In the rows, 128 means zero.
One turn moves every row onto another: examples first, then more rows asked:
Fetu: [146 145 126 113 127 127 139 144 118 128 122 118 121 128 121 121]
zaref: [136 149 111 115 136 127 148 129 129 123 125 122 134 112 109 117]
gatu: [113 128 103 145 117 116 120 118 139  98 150 109  90 125 144 162]
fula: [144 127  95 177 134 149 152 131 141 103 139 118 139 153 107 119]
satif: [117 138  94 148  94 146 125 108 141  98 157 102 105 121 129 147]
puf: [146 128  97 161 130 139 143 127 117 114 150  88 154 151 105 137]
Vebu: [105 103  93 163 133 111 123 121 168 119 117 103 127 164 132 142]
kun: [113 124 115 149 117 138 116 170 141  97 116 121 108 138 129 107]
femas: [127  98 100 156 103 127 121  97 160 117 122 111 140 162 123 123]
savi: [109 115  82 166 109 135 124 113 169 122 126  96 141 160 118 127]
gurod: [108 153 116 143  98 104 113 105 117 108 127 131 133 152 106 144]
zut: [117 144  96 143 111 113 107 153 153  99 128 132 110 141 131  96]
bure: [112 143  88 149 109 127 113 124 148 112 164 105 105 117 141 155]
bib: [125 145  78 165 143 111 146 132 154 104 150 115 122 167 113 122]
gez: [138 122 101 130 118 107 122 112 128 124 175  98 154 152 109 127]
nekez: [121 162 102 111 136 120 140 143 136 132 135 111 127 121 112 118]
nedif: [111 111  92 151 107 113 108 121 169 129 134  98 129 174 132 130]
Sas: [122 126 107 147 110 132 127 135 143  81 112 136 114 133 118  95]
keli: [100  99 122 125 127 120 131 142 151 113 165 101 116 165 112 124]
Mobid: [ 97 138 120 153 131 103 116 119 121 113 120 135 144 129 110 158]
seru: [139 121 112 155 106 140 114 120 131 109 151 116 112 112 146 155]
romu: [138 123 102 176 154 123 136 160 142 116 141 117 126 160 128 136]
ditif: [126 138  84 149 142 104 148 115 128 102 152  89 136 162 105 141]
kada: [130 128  97 154 108 136 126  96 139  98 150 121 115 106 134 148]
biru: [106 150 113 158 109 126 105 127 122 128 133 129 160 125 106 146]
pizo: [122 144 119 115 146 128 148 150 128 126 122 111 123 118 115 129]
balo: [134  82 134 132 129 120 130 121 141 110 154 128 132 149 116 119]
Nefa: [127 112 109 128 106 126 120 123 153 122 176 116 139 155 109 105]
mak: [105 150 126 147 102 112 100 140 114 125 132 119 132 153 117 154]
bak: [114 112 113 129 130 117 131 138 124 120 167  75 136 160 109 145]
nedu: [115  86 114 158 116 130 119 127 155 122 117  98 129 166 131 140]
dudu: [131  96  99 173 121 131 115 120 160 128 118 112 148 152 133 134]
kug: [104 132 101 141 106 144 116 152 154 101 131 121 127 126 116  92]
fuv: [135  97 123 132 135 113 140 109 117 107 151 100 144 148 108 140]
riru: [106 137 134 151  99 133 121 123 106 108 117 118 135 147 103 151]
mapep: [ 92 122 106 136 128 118 122 149 154  87 120 127 108 130 120 105]
mas: [121 117 112 145 123 123 107 151 148 102 123 142 127 118 131 101]
tasa: [135 159 112 108 116 132 147 133 125 122 129 109 120 133 108 113]
surak: [127 153 118 106 132 111 143 142 126 122 125 111 107 137 118 124]
lota: [146 124 101 158 152 102 131 139 119 121 150  97 143 154 125 150]
tefi: [114 117 111 156 121 143 126 127 134 101 145 104 103 111 140 165]
zadot: [ 78 151 111 151 116 125 122 127 125 113 128 112 142 136  96 153]

nedu -> Vebu
Nefa -> fula
And these:
seru -> tefi
surak -> nekez
ditif -> gez
mas -> kun
zadot -> gurod

One turn moves every row onto another: examples first, then more rows asked:
Mafe: [142 142 120 111 138 136 155 134 130 152 124 142 145 116 122 156 118 143
 144 139 107 109 124  95 128 109]
fones: [138 115 119 110 133 117 120 136 118 115 159 119 105 109 131 129 115 104
 132 144 120 119 113  98 115 114]
Monid: [143 164 106 153 135 119 111 140 140 107 127 120 129 100 144 144 128 150
 132 120 130  94 139 129 131 106]
serol: [118 125 130 117 112 123 120 148 117 161 109 152 120 156 123 119 115 145
  99 149 138 129 125 112 147 111]
soler: [159 156 145 145 118 122 125 141 116 136 128  98 159 123 129 137 143 132
 120 109 134 107 139 134 105 127]
Ranap: [131 102 132 133 100 145 111 138 124 138 123 111 100 155 133 130 153 127
 105 126 103 141 150 133 139 104]
sofu: [154 147 124 119 127 123 153 124 111 129  79 129 121 140 137 129 141 145
 120 130 138 119 148 166 127 132]
Dava: [130 136 132 142 122 128 138 130 155 151  85  94  98 144 120 153 140 128
 120 123 156 120 126 146 122 129]
Kegi: [141 139 108 120 142 118 139 139 152 130 169 136 106 114 142 137 132 130
 122 140 133 117 137  86 127 103]
Kup: [146 152 125 117 113 122 139 126 119 115  77 119 110 136 141 128 129 133
 129 129 131 123 131 172 124 116]
rozu: [141 119 147 133 124 106 123 150 111 132 166 118 133 146 119 116 135 156
 123 125 132 135 122  97 151 109]
lago: [136 139 104 158 150 138 128 119 118 126 147 118 141 129 144 140 139 155
 121 120 160 120 132 151 102 121]
Befat: [145 138 116 134 127 136 164 121 122 133 121 143 157 134 123 148 132 152
 137 129 124 119 132  75 122 120]
femut: [117 125 124 150 148 169 152 128 155 126 120  97 118 140 119 142 122 130
 137 154 127 135 120 138 151 107]
mar: [131 106 125 135 110 132 139 121 119 130 151 128 152 129 111 129 141 110
 123 113 130 115 133 165 155 120]
nog: [125 119 101 155 107 122 145 111 129 117 140 147 153 127 119 130 139 137
 118 111 142 115 139 131 167 128]
paz: [143 124 133 122 141 136 147 129 140 146 157 163  88 117 118 129 130 126
 122 118 138 121 137 132 155 130]
zopef: [148 121 145 128 148 151 150 115 160 170 104 105 130 156 128 130 133 129
 120 117 141 129 130 114 138 110]
sim: [147  99 132 124 135 153 133 119 108 101 134 119 134 139 126 137 136 112
 154 126 116 117 122 122 109  87]
litef: [140 106 118 142 163 141 134 118 142 121  87 119 116 131 123 125 117 132
 135 134 131 102 134  99 169 115]
kosu: [127 123 117 155 130 124 130 130 139 116  73 102  93 132 113 148 135 129
 126 133 151 104 132 132 140 138]
rup: [132 124 141 142 115 140 130 113 140 123  85  97 129 148 123 122 105 116
 135 126 134 134  99  98 138 114]
rokog: [134 143 146 137  93 139 145 124 149 127 158 140  94 132 123 128 130 117
 124 107 139 151 116 127 134 123]
patab: [137 103 129 125 129 108 108 137 108 136 162 110 112 127 126 125 127 151
 129 119 109 138 115 106 149 115]
Dagab: [133 130 132 144 123 116 128 126 144 132  70 108 101 149 119 138 130 126
 121 121 173 109 120 127 127 127]
vafi: [157 122 138 119 126 112 141 138 114 129 154 122 132 129 123 123 138 111
 117 134 133 118 137  75 114 130]
Damo: [126 126 125 145 146 133 139 139 147 136  91 107  96 140 112 150 140 130
 123 142 164 104 134 154 136 126]
fipa: [133 123 139 141 108 135 136 133 121  97 148 143  92 114 107 123 121 109
 133 125 123 127 123 125 154 137]
tokiv: [149 154 110 121 127 118 145 119 125 121  74 138 109 134 147 130 132 151
 124 126 139 118 143 156 132 121]
tadot: [126 125 105 135  95 113 119 106 148 120 134 144 134 124 136 125 123 124
 125  93 141 118 118 136 158  99]
mipe: [153 119 142 131 117 122 140 115 123 130 134 163 103 131 118 112 128 122
 117  98 150 126 131  99 146 144]
potiv: [140 150 118 128 174 141 121 122 154 129  98 118 126 125 124 136 141 141
 118 141 118 121 151 124 100 105]
fanot: [112 121 117 135 122 134 131 148 118 146 120 154 120 158 121 123 127 157
  99 158 143 130 139 115 153 113]
nalur: [135 110 123 139 127 115 119 130 120 136 173 111 113 140 134 127 139 163
 124 114 122 151 121 104 144 111]
fas: [134 128 133 128 133 106 118 152 129 133 170 125 117 134 127 122 128 161
 127 130 128 130 120 103 159  94]
datom: [143 152 116 135 115 129 149 121 120 101  86 122 113 144 143 130 141 144
 126 132 139 130 142 169 125 119]
seke: [130 129 122 113 102 112 132 121 139 161 137 140 147 116 120 133 120 117
 121 105 126 113 117 149 158 116]
ripu: [138 123 116 135 123 131 144 121 131 118 176 117 117 138 140 131 143 122
 120 132 145 145 127  93 100 115]
Namo: [144 135 118 127 139 110  98 124 103 131 116 119 135 109 140 129 106 131
 130 113 142 101 108 137 104 121]
daso: [126 105 117 136  99 135 100 134 130 122 112 120  89 145 141 128 141 133
 110 123 104 135 145 118 148  96]
sobu: [150 142 131 130 158 129 115 115 134 119  80 115 139 133 118 123 139 132
 115 130 123 121 147 104  94 118]
Kimip: [129 156 128 136 150 143 123 116 145 120  99 110 137 142 122 130 132 136
 117 142 133 143 129 123  81 108]
donav: [127 146 121 132 161 137 112 125 131 102  91 114 130 124 113 129 122 128
 127 155 118 124 128 124  98 112]
pebif: [142 118 120 125 128 151 131 109 138 110 138 126 123 142 145 142 132 125
 152 113 126 127 115 117 104  68]

rozu -> nalur
Kup -> sofu
And these:
zopef -> femut
ripu -> Kegi
donav -> sobu
daso -> serol
sim -> Befat
mipe -> rokog
kosu -> Dagab
soler -> lago
seke -> mar

One turn moves every row onto another: examples first, then more rows asked:
Pazip: [141 126 132  67 156 126 143 110 112 115 156 143 137]
Dokin: [112 138 167 122 132 106 110 145 101 143 137 112 137]
Robu: [125 124 125 124 138 141 100 132 110 103 117 127 115]
mus: [143 146 133  83 124 120 143  92 124 136 145 137 134]
sov: [100 127 178 110 132 106 128 131 111 131 137 111 122]
Zeg: [118 143 153 107 181 139 123 147 131 145 143 124 154]
numi: [165 140 145  91 143 133 147 103 126 145 128 138 113]
ruva: [125 157 147 121 176 145 135 145 120 132 141 113 147]
Suvam: [128 127 118 123 140 142  91 127 130 124 116 131 128]
Zedu: [132 146 135 128 166 129 117 149 104 135 144 101 149]
Nufid: [103 108 163 104 135 102 114 121 122 136 140 108 126]
mosat: [124 122 134 123 143 125  91 150  94 114 126 123 128]
lif: [136 145 142  74 132 132 129 116 117 127 136 172 133]
tul: [159 113 146  77 156 128 144 111 113 127 135 140 107]
goteg: [153 134 163  77 147 132 141 121 117 142 127 160 113]

Zedu -> Dokin
numi -> goteg
ruva -> sov
And these:
mus -> lif
Nufid -> Suvam

